Named moves, each a turn or a mirror, and the order they were made in; the first pair answered
J_606:
[-15.3  -4.9  -6.6  14.5 -18.3  -7.1 -15.6  33.5  -6.0   6.2] => [ -7.0  -5.2  -3.4   8.1 -22.6   3.2  -6.1  38.2  -6.7  12.7]
[ -2.7 -11.4 -17.3  20.1 -31.0   7.4  19.1  -8.9 -22.7  -7.5] => [-10.6 -14.3 -20.1  23.3 -27.3   1.2  10.9 -11.3 -20.8 -13.8]
[  0.5  -1.3  -6.0  13.3  -6.3 -18.8   4.8  -3.5 -11.1  -4.8] => [ 10.1   1.5  -2.0   9.1 -11.4  -9.0  16.2  -0.2 -12.6   1.8]
J_222:
[-30.3 -12.7  -5.3 -20.7 -35.9  22.5 -17.6 -10.1 -29.1  11.7] => [-36.1  -8.9   4.1  -1.5 -41.7  21.2  -1.8  28.6 -19.7   3.9]
[  3.2   9.8   5.4   2.7  20.7 -20.3 -23.3 -13.2   6.8  -5.3] => [ -6.8  11.9  10.9   0.5  21.5 -19.4 -22.2  -3.4  11.6 -10.2]
[-24.9   7.5  -1.9   4.0   0.2 -34.3  28.8 -35.1  13.3 -11.3] => [-27.5   8.3   0.4   7.4  -1.1 -35.2  30.7 -27.9  14.5 -13.7]
J_501:
[ 53.7   2.4 -14.8  -1.7  -0.1   4.5 -12.1   3.3 -17.5  25.0] => [ 30.8  -8.5 -20.8   6.6  -2.0  -9.2 -45.6   2.3 -23.0  15.4]
[ 30.2  12.9  10.5   1.7 -11.1  22.0  49.1  13.4   4.8   9.4] => [ 37.3   4.3   2.6 -38.7   6.7  23.8  -4.4 -10.5  -4.9  27.7]
[-16.9   3.4  -8.2 -33.8  41.3 -34.4 -53.5  65.4   9.5   5.0] => [-31.3   4.5  -4.9   0.3  25.3 -40.6 -22.4  83.9  14.5 -13.8]
[ 25.5   0.0   5.5 -17.6  35.5  -3.2   3.0  25.7   3.2   9.3] => [ 10.4  -7.6   0.3 -16.9  37.2 -10.2 -25.9  18.2  -3.8   5.4]
J_637:
[  7.1   9.0   9.3 -11.1  -3.0  -2.5  22.4  10.8  13.0   4.3] => [26.2  6.7  2.6 -9.1  5.6 -9.5  7.4  6.5  9.9 10.2]
[-25.2  -0.9  16.2  17.0  -5.6   5.1  13.5  34.9  -6.9  -2.4] => [ 10.6  -2.0   4.7  27.5  10.9  -8.7 -10.0  36.6 -13.6   4.4]
[25.7 -6.2 -4.7 -2.2 -4.3  6.0  6.7 18.5 -0.6 -2.0] => [ 24.3 -10.8  -9.2 -13.3  -4.3   8.4  -4.0   4.4  -5.3   4.6]
Pairs:
Between the rows of a pair lie 2 to 4 moves.
[  9.3  -3.5 -12.1 -40.5   2.1  30.9  17.3 -37.2  -2.2   6.3] => [ 32.1  -5.4 -20.7 -30.8  13.0  21.7   5.1 -38.5  -5.5  11.1]
J_637, J_637, J_637, J_637
[30.5 14.4 13.1 -3.5 10.0 -0.3 24.6 22.1 11.7  8.2] => [ 32.5   9.5   8.5 -26.4   6.8  11.9  12.9   2.9   0.1  21.3]
J_606, J_637, J_606
[  5.9   6.6   8.0  15.0  21.2 -18.7  -5.1  25.1  18.0 -18.0] => [ 15.3  -5.4  -3.4   4.3  18.7 -15.7 -40.8   8.7  -3.8  -4.9]
J_606, J_637, J_501
[ -8.7  -8.5  -9.7   0.4 -22.5  37.3 -18.9  16.8 -32.8  26.9] => [-19.1  -8.7 -17.6  33.2   8.1  -4.8 -45.7  19.1 -14.7  -1.7]
J_637, J_637, J_501, J_606
[-9.0 -8.4  7.9  7.9 -3.5  2.9 -4.9 24.0  6.2 -9.0] => [ 16.2  -7.9  -2.9   1.5  13.4  -5.1 -23.3   1.8   4.1   0.4]
J_501, J_637, J_606, J_222
[  9.9  18.9  -3.8 -14.8 -18.6  38.5  12.0   2.2  11.8  19.8] => [ 25.4  20.1 -11.7  22.0 -11.6  17.2  20.9  15.0  16.3   8.8]
J_606, J_501, J_637, J_606
[30.3 28.6 17.1 -7.8 16.4  9.1 56.3  2.4 16.9  0.2] => [  4.4  20.1  14.0 -42.1   5.2  26.4  36.4 -33.2   5.2   8.6]
J_637, J_637, J_637
[ -9.4 -16.4 -13.9  10.7 -18.2   7.7 -11.7 -28.7 -17.3   0.0] => [  5.9 -14.3 -14.3  26.2 -16.6  -0.5  -4.9 -18.4 -16.9  -0.8]
J_501, J_637, J_637, J_637
[  3.8  -6.2   9.2  -9.6 -13.8   6.3  49.6  -8.1   5.6  -2.3] => [-27.0 -27.2  -4.1 -22.2 -12.5  -1.9 -23.9 -16.8 -13.0  -5.4]
J_501, J_501, J_606, J_501
[ 13.1   1.1  -2.3   4.1  17.0  -7.8 -28.9   8.6  -5.7   4.1] => [ 5.7  9.3 12.1 -0.1  1.5  9.1 13.2 30.4  1.1  3.1]
J_637, J_606, J_637, J_637
[  2.6 -37.9 -32.4   9.8  21.2  -1.4 -33.9  10.1  -1.1  -7.0] => [-25.0 -38.0 -25.4  25.6 -11.8  13.3  15.4  11.4  -0.2 -16.7]
J_501, J_637, J_637, J_501
[50.0 -0.9  0.8  5.1 -3.3 -6.6 14.7 -8.0 -0.2  2.7] => [ -4.5 -15.0 -11.2  15.2 -10.5 -21.1 -16.1 -29.5  -6.2 -19.0]
J_637, J_606, J_501
